[[158 152 136 135 149 142]
 [145 142 153 126 148 131]
 [131 116 124 116 115 119]] 142

[[123 124 134 102]
 [125 120 135 102]] 120

[[115 121 101 131 105 127 124]
 [129 128 139 131 137 125 129]
 [134 140 153 133 149 134 131]] 128

[[153 149 129 125 129 108 144]
 [126 128 124 125 126 128 127]] 128

[[127 110 139 136]
 [127 106 110 134]] 106

[[124 128 128 128 133]
 [125 128 128 128 133]
 [125 126 128 129 154]] 128
---
array([113, 138, 127, 154, 141]) out 113
array([140, 111, 137, 150, 129]) out 140
array([102, 130, 149, 151, 125]) out 102
array([116, 121, 109, 124,  98]) out 116
array([130, 122, 124, 101, 118]) out 130
array([124, 128, 150, 122, 127]) out 124
array([125, 131, 149, 149, 110]) out 125
array([138, 102, 137, 115, 148]) out 138
array([125, 116, 134, 114, 107]) out 125
array([109, 125, 147,  99, 148]) out 109
---
array([[131, 101, 123, 126, 126, 142, 119],
       [127,  99, 132, 129, 133, 129, 117]]) Answer: 101

array([105, 129, 128, 130]) Answer: 129

array([[130, 138, 123, 118, 150],
       [143, 110, 130, 139, 123],
       [130, 115, 133, 139, 108]]) Answer: 138

array([150, 124, 130, 113, 148, 121, 102]) Answer: 124

array([[121, 134, 108, 136],
       [126, 145, 133, 150],
       [132, 114, 134, 112]]) Answer: 134

array([[130, 143, 133, 141, 132],
       [132, 129, 133, 154, 131],
       [130, 148, 132, 138, 131]]) Answer: 143

array([130, 103, 129, 117, 127, 105, 101]) Answer: 103
---
[[110, 128, 125, 106, 131, 123], [109, 127, 131, 137, 127, 132], [116, 128, 131, 148, 126, 137]] --> 131
[[130, 133, 129, 128, 154], [126, 120, 122, 124, 156], [121, 140, 129, 126, 104]] --> 129
[[148, 114, 105, 119, 137, 103], [125, 146, 136, 143, 141, 157], [136, 111, 154, 121, 117, 114]] --> 154
[[139, 98, 122, 140], [138, 121, 123, 133], [109, 134, 115, 121]] --> 115
[[125, 110, 108, 110, 145, 140, 132], [124, 121, 108, 102, 145, 140, 128], [124, 121, 111, 110, 145, 140, 131]] --> 111
[[135, 142, 139, 147, 146, 130], [130, 127, 129, 129, 137, 113], [120, 143, 127, 146, 155, 157]] --> 127
---
[[141 139 150 141 116]
 [127 106 100 111 149]] -> 100

[[153 124 136 134]
 [131 128 123 142]
 [112 124 133 143]] -> 128

[[113 127 107 128]
 [153 129 139 128]
 [119 128 148 128]] -> 129

[[118 133 138 149 129 147]
 [101 126 145 150 134 149]
 [103 118 149 138 124 148]] -> 150

[[156 133 108 152 137 133 112]
 [154 136 107 152 136 132 110]
 [151 125 104 149 136 136 117]] -> 136

[[135 140 110 122 123 121]
 [114 127 128 127 105 107]
 [107 125 115 136 151 131]] -> 127
---
[[137 111 123 115 146 147]
 [131  99 142 116 139 117]
 [128 110 153 146 110 151]] Answer: 123

[[112 125 131 118]
 [128 131 103 129]
 [133 134 133 132]] Answer: 131

[[114 111 124 133 145]
 [145 120 122 120 130]
 [107 152 123 144 140]] Answer: 124

[[139 118 115 130]
 [116 133 142 124]
 [140 119  98 135]] Answer: 115

[[104 140 123 145]
 [133 126 129 125]
 [116 134 125 136]] Answer: 123

[[158 129 134 128 149 131]
 [113 112 139 143 107 118]
 [137 116 147 112 146 145]] Answer: 134

[[134 137 129 115 105 136]
 [131 125 127 124 105 125]
 [118 137 123 123 116 128]] Answer: 129

[[145 119 119 107 148 140 112]
 [147 110 124 144 132 114 125]
 [107 133 124 130 124 134 125]] Answer: 119
---
150  137  134  128
106  106  104  147
115  116  120  135
-> 150, 147

133  149  142  145
111  101  158  155
-> 158, 155

111  136  123  133  121  110
124  117  105  142  155  144
114  129  128  138  116  117
-> 155, 144

136  123  147  106 -> 147, 136

127  103  119  122  105 -> 127, 122

127  126  129  131  128
123  155  128  112  129
-> 155, 131

127  126  128  127  120
108  139  129  127  144
140  106  132  128  141
-> 144, 141

156  129  130  126 -> 156, 130

133  147  100  115  131  139  157 -> 157, 147
---
array([[125, 140, 136, 127, 122],
       [147, 132, 120, 118, 118],
       [125, 117, 121, 140, 149]]) | 140

array([[120, 125, 135, 128],
       [111, 108, 104, 103],
       [134, 134, 137, 128]]) | 137

array([[116, 137,  99, 128, 134, 135, 120],
       [133, 124, 152, 126, 147, 142, 128],
       [125, 150, 127, 122, 119, 122, 120]]) | 122

array([[132, 139, 131, 130, 137],
       [136, 142, 126, 126, 122],
       [129, 106, 142, 142, 118]]) | 142

array([[133, 118, 141, 125, 125, 140],
       [124, 150, 115, 120, 146, 126],
       [114, 140, 144, 137, 138,  99]]) | 138

array([[141, 151, 142, 136],
       [128, 135, 122, 114],
       [132, 128, 120, 126]]) | 120

array([[136, 127, 132, 103, 105],
       [139, 127, 130, 128, 116],
       [143, 127, 128, 111, 122]]) | 111

array([[134, 113, 151, 121],
       [129, 130, 131, 130],
       [122, 124, 106, 116]]) | 106

array([[129, 131, 141, 105, 146],
       [136, 135, 116, 135, 135],
       [128, 118, 155, 116, 146]]) | 116
---
[134 102 105 126 140 152 128] ⇒ 126, 152

[129 128 122 125 150 104 139] ⇒ 125, 150

[149 127 128 128 131] ⇒ 128, 149

[107 145 145 106 110 151 138] ⇒ 106, 151

[[119 121 120 134 128 128 143]
 [108 129 112 132 125 121 147]
 [126 124 116 130 113 112 155]] ⇒ 132, 155

[[121 121 135 121 126 133 127]
 [131 105 136 147 107 132 133]
 [130 142 111 117 140 135 125]] ⇒ 147, 147
---
array([138, 102, 130, 115, 144, 132, 121]) value 138, 121

array([104, 148, 155, 133, 128, 104, 151]) value 104, 151

array([144, 115, 142, 116, 106]) value 144, 106

array([143, 102, 125, 132, 133, 128]) value 143, 128

array([135, 143, 150, 136, 127]) value 135, 127

array([[134, 138, 143, 124, 141, 124, 156],
       [119, 108, 145, 129, 109, 143, 135]]) value 134, 135

array([150, 106, 121, 142, 130, 109, 127]) value 150, 127

array([108, 134, 131, 103, 131]) value 108, 131
